One vector is turned by the same rotation once a step. Each row is the vector after some number of steps, and that number follows the row.
The counts run from 0 to 316.
[-14  -6  -6   9  -3  -8 -12  17  -2  19  10] : 192
[ -8  -7  -3 -27  -5  15  -6   0  -1   3 -14] : 217
[  0  -7 -21 -16  -4   3 -15  11  16  -8   0] : 174
[  3  -4  -5 -21  -3 -13  -4 -13  -3 -24  -1] : 130
[ 20 -20  -3   0  -4  -3   6 -21   3  -6  -1] : 2
[-14  14  12 -13   2   3 -14   9 -11  -8  13] : 144
[ -8 -10 -13 -12  -4   4 -13   1   1 -27   7] : 135
[-10   1  14  -1  -5  23  -5  -1  -7  20   7] : 310
[ -2  -9   9  19   2  11  -2  -3 -17  -5  25] : 22
[-28   0  13   0  -1   7 -17  -1   4  -1  14] : 103
[-19 -16 -10   2  -6   7  -6   9 -21   6   9] : 227
[-16  -2 -11   8  -5 -10  -8  14  -4  18  13] : 191
[ -1  -7 -17 -16  -3  -1  -8  -7  -1 -29   8] : 133
[  9 -10  -4   9   0 -19  -6  -6  24  -2   8] : 80
[ 14   4  30   4  14 -11   4  -7  -3   3   7] : 33
[  6 -21  -2  -5   6  23  -5  -9  10 -15  -2] : 8
[ 10  -7  -1  13   0 -25  -1  -9  16   1  13] : 78
[  5  11  16   5  -6 -20  -2  -4   5  10  17] : 72
[  5 -23 -19  -7  -3 -21   4  -2   4   2 -12] : 208
[ 15  -4  -4 -27   1  13   7   3 -11  -2  -8] : 257
[ -8   8  -7 -26  -8  11 -18  11   8   2   0] : 179
[ -2  -3   5 -10  -2 -27   3   2   3  19 -10] : 201
[ 26 -13  -6   5  12  -6   1  -6  14 -13   7] : 42
[  1  -6   7   8  -3  15   0  -8 -20  -7  24] : 20
[  2  -2   5 -26   2 -17  -3 -12   5 -19  -8] : 127
[ -3  -2  14  -5   9 -15   9   8 -16  19  -4] : 238
[ 16   3  22   6  13 -14   8  -6  -5   1   5] : 34
[ 12   9   1 -12 -12  14  -7  -8  -6 -17  19] : 55
[-13  -8  -7  -1 -12   8 -14  -6   5 -14  19] : 98
[  2  -9  12  -9   3  27  -7 -11   7  -9   3] : 11
[-15  -4   9   0   3 -17  -7  13   5  24  -4] : 196
[ 5  1 29  8 19 -6  1  3  0  5  6] : 31
[ -5  -2   0   7  17 -23  -6  18   6   3   6] : 156
[ 15  -4   3  -8  11  12  -8  -4  23 -18   0] : 47
[  2   2   7  -8  16 -28  -6  13  11   3  -4] : 160
[ -6 -14   8   2  14 -24  -5   0  16  -6  -3] : 120
[ 17 -14  -6  15  11 -11   7  10   5  21  -1] : 284
[-17   4   1 -11   6  12 -19  10   0 -17   7] : 140
[  1 -23 -19 -10  -5 -13   2   0   7   0 -12] : 209
[  2 -25 -20 -11  -2  -8   0  -2   6   2 -14] : 210
[-17  -6  -1   6   3 -14 -10  15   2  23   4] : 194
[ 18   4  -1 -21  -1 -25   0   5   8  -2  -8] : 165
[  6 -25  -2  -5   3  19  -4 -15   9 -12  -1] : 7
[  5  -7 -16  -4   0  17  -3  13 -14  -3  10] : 264
[ -9 -12  -6 -28  -2  12 -10   1   3   1 -16] : 216
[ 11 -17  -4  -2   7 -24  12   4 -18   8  -7] : 243
[ 14  -3  -4 -29   6  12   2   5  -5  -1 -10] : 256
[-26   5  18  -3  -3   0 -14   0  -1   7  13] : 105
[-20 -10   7   5  12   5  -5  17 -13  14   2] : 232
[  9  -2   5 -17  -5  -1  -8 -14  27  -6  -5] : 87
[ -8  -7  -1 -32  -8  12  -4  -1 -10   1  -9] : 219
[  4   8  13  -2   7   7   1  15 -12  25   7] : 274
[  7  -8 -14 -11  -6  19   0   8 -19  -1   9] : 262
[-1 -2 23 17 21  3 -3  5  1  3 11] : 28
[ 12 -24  -5   2   0  11   1 -17  11 -11  -3] : 5
[ 12   6   5   6   3  -8   9   9 -16  22   7] : 278
[ -9  -7  -5 -30  -9  12  -9  -4  -5   0 -10] : 218
[ -4   2   2  12   0  14 -16   6   4   0  29] : 62
[ -4   3  18   2  -9  16   0  -4 -14  21  10] : 312
[-12  12  -4 -24  -9  10 -14   9  -2   6   5] : 181
[ 11 -14  -6 -19  15   7   4   9   6   0 -19] : 252
[-5 -2  9 -3 -6 29 -8  1 -1 17  7] : 308
[-11  -1  10  -5   3 -18  -4   8   7  25 -10] : 198
[-16 -10  -8 -13 -11  11  -4   0 -26   1   7] : 224
[  5  -4  -3 -25  -4 -16   1 -10   0 -22  -6] : 129
[-14  -4  16   2  12  -4   2  13 -14  18  -4] : 235
[  9 -12   0  -3   8 -24  13   5 -16   8  -4] : 242
[-13   2  15   5  -3 -26  -3  -6 -10   2  16] : 111
[  3  15  20   7  -1 -17  -3  -6   5  12  15] : 71
[-12  -8  -8  -9   2  10 -17   5   4 -23   8] : 137
[ 25 -10   2   6   8 -15   7  -9   4 -14   9] : 39
[ 26  -3   6   8   4 -19   9  -9   1 -10  10] : 38
[-19   6   5 -16   6  10 -23   9  -5 -12   9] : 141
[ -8   1  -3   8  10 -25  -9  16  -6  -1  17] : 153
[ -8  -1  -2  12  12 -23  -7  20   1   2   9] : 155
[ -4 -10 -14 -14  -1  -3 -14   1   1 -27   4] : 134
[  9  10  -1  -4  -9  17  -6  -7  -3 -14  22] : 56
[-26  -4   9   4  -6  12 -21  -2   6  -4  14] : 102
[ -2   2   6   1  21 -28  -7  20  13   5  -1] : 158
[  4  -3  -4 -14 -21   4  -7 -20   5 -14  10] : 93
[  6   9  -4  -3 -12  14 -11  -2  -6 -12  27] : 57
[ -8  -7   7  10   2 -30  -2  -4  -5   1  11] : 114
[-5  3 18 -3 -5 23 -3 -3 -9 21  8] : 311
[  5 -18 -16  -9  -9 -22   3  -3   4   6  -9] : 207
[  5  -7 -12 -17  -7  -4  -4  -5  -3 -27   4] : 132
[ 21  -6   1 -16  -1   6   6  -3  12  14 -13] : 292
[ 15 -22  -4  -1  -3   5   3 -14   6 -10  -2] : 4
[-10  14  10  -7   3  -8  -5   8 -18  -2  20] : 147
[ -6 -16  -7 -27  -2  10  -9   0   7   1 -13] : 215
[  7  -4 -19 -11  -2  20  -2  11 -16  -2  13] : 263
[ -4  -7   8  -7  13 -19  -3  -2  15 -11 -11] : 122
[-22  -5  -1   2  -9  14 -19  -3   4  -7  17] : 100
[-21   5  23  -3  -3  -7 -11  -2  -6   2  13] : 107
[ 13 -24  -8   1  11 -14   7   7  -5   1  -8] : 246
[-14   4 -10  -4 -17  -7 -10   9 -17  12  17] : 187
[-22  -3   7   2  -7  12 -21  -1   6  -7  17] : 101
[ 22  -5  -8 -18  -9  10   7 -12  -1   6  -7] : 296
[ 12  -2 -12 -25  -3  15   0   2 -17  -4  -3] : 259
[-13  -5 -12 -17 -13   9  -3   2 -25   0   4] : 223
[-1 -6 20 18 19  5 -6  5 -1  2 15] : 27
[ 25  -2  11   7   8 -21  10 -10   0  -8   7] : 37
[  7  -4 -16 -17  -4  16   2   6 -18  -6   3] : 261
[ 13  -1  -8 -26   0  18   4   2 -14  -3  -7] : 258
[ -8 -10 -12  -6 -18   8 -17 -12  -1 -16  16] : 96
[-6 -1 13 -2 -4 27 -7  3  0 21  5] : 309
[-12  -3  -6 -13   3   9 -17  10   1 -22   9] : 138
[ -1  -8   7  12   0  12  -3  -4 -19  -6  21] : 21
[ 18 -13  -3   7   7  -5   5  11  12  18  -6] : 286
[-10  -9 -12 -12   4   8 -13   3   1 -25   9] : 136
[-6 -9 12 21 13  7 -3  1 -9 -4 18] : 25
[ -9  13   7  -7  -3 -16  -9  10 -21  -2  19] : 148
[ 13 -10  -4 -21  13   8   2   7   4  -2 -18] : 253
[-2 -3 -5  2  8 23 -5 23 -8 12 10] : 268
[ 13   2   9  11  -2 -27   0 -10   5   5  17] : 75
[ -9   4  -4  10   5 -22  -5  15  -8   2  17] : 152
[  7  -4 -25 -15  -5 -10  -6   4  12 -10  -2] : 171
[ -9   1 -13 -22  -1   9 -16  10  10  -3  -3] : 177
[-11   8  -9  -9 -17  -4  -8   6 -18  10  15] : 186
[ 19 -19   3  -5  -4  -5  10 -22   1  -5  -5] : 1
[ -4   3  16   3 -10  11   5  -5 -16  22   9] : 313
[ 13   3   7 -14   5  16  -8  -4  16 -15   2] : 49
[  3  -6  10 -18   6 -19  -4  -9  10 -13 -10] : 125
[ -6 -15   8   6  14 -27  -5  -2  13  -5  -3] : 119
[ -5   9  10  13   0  10 -15  10   6   1  25] : 64
[  3  -3   4 -10  -2 -27   7  -2   1  21  -9] : 202
[  4   1   3 -23 -13   0  -9 -18  12 -11   2] : 90
[ 12  -6   1 -23   8  11   3   5   3   1 -18] : 254
[ 13 -15 -18 -11 -15  21   1  -7   1   9   4] : 300
[ -2  -1  16   3 -11   9   4  -5 -16  21  10] : 314
[-3 16 21 10  3 -3 -9  1  9 11 18] : 68
[ -6 -12   9  -3  14 -24  -4  -2  15  -5  -9] : 121
[-14  16  12 -11   3  -2 -13   9 -15  -5  17] : 145
[ 11 -26  -4  -3   6  12  -2 -15   9 -11  -4] : 6
[  3 -18   2  -7   6  25  -5 -10  10 -10  -2] : 9
[-14   0  10   0   3 -18  -4  11   6  26  -5] : 197
[  6   3   3 -20 -10  -2  -7 -17  15  -8   0] : 89
[  3 -13   8 -11   4  25  -7 -11   8 -13  -1] : 10
[-8 -1  0  0  9 22 -7 23 -9 15  8] : 269
[ 18  -3   5 -15   8  14  -5  -2  20 -18   3] : 48
[ 17  -8   2  -4  13   7  -6  -6  24 -17   1] : 46
[  8  -7  -7  -9  -6 -26   5  -4  -1  15  -8] : 204
[-20 -16  -6   7   2   4  -3  15 -18  10   9] : 229
[  8  -8   2  -1   3 -11  -7  -8  32  -5  -3] : 83
[-15  -7  15  -2  16  -1   0  14 -12  19  -3] : 234
[ 14 -25 -10  -3  17  -7   6  10   1   1 -11] : 248
[  0   6  12  -1   9  15  -3  18 -10  25   5] : 272
[-22 -13   2   4   9   4  -6  16 -16  14   2] : 231
[-16  -4  -2 -13   6  12 -19  10   1 -18   7] : 139
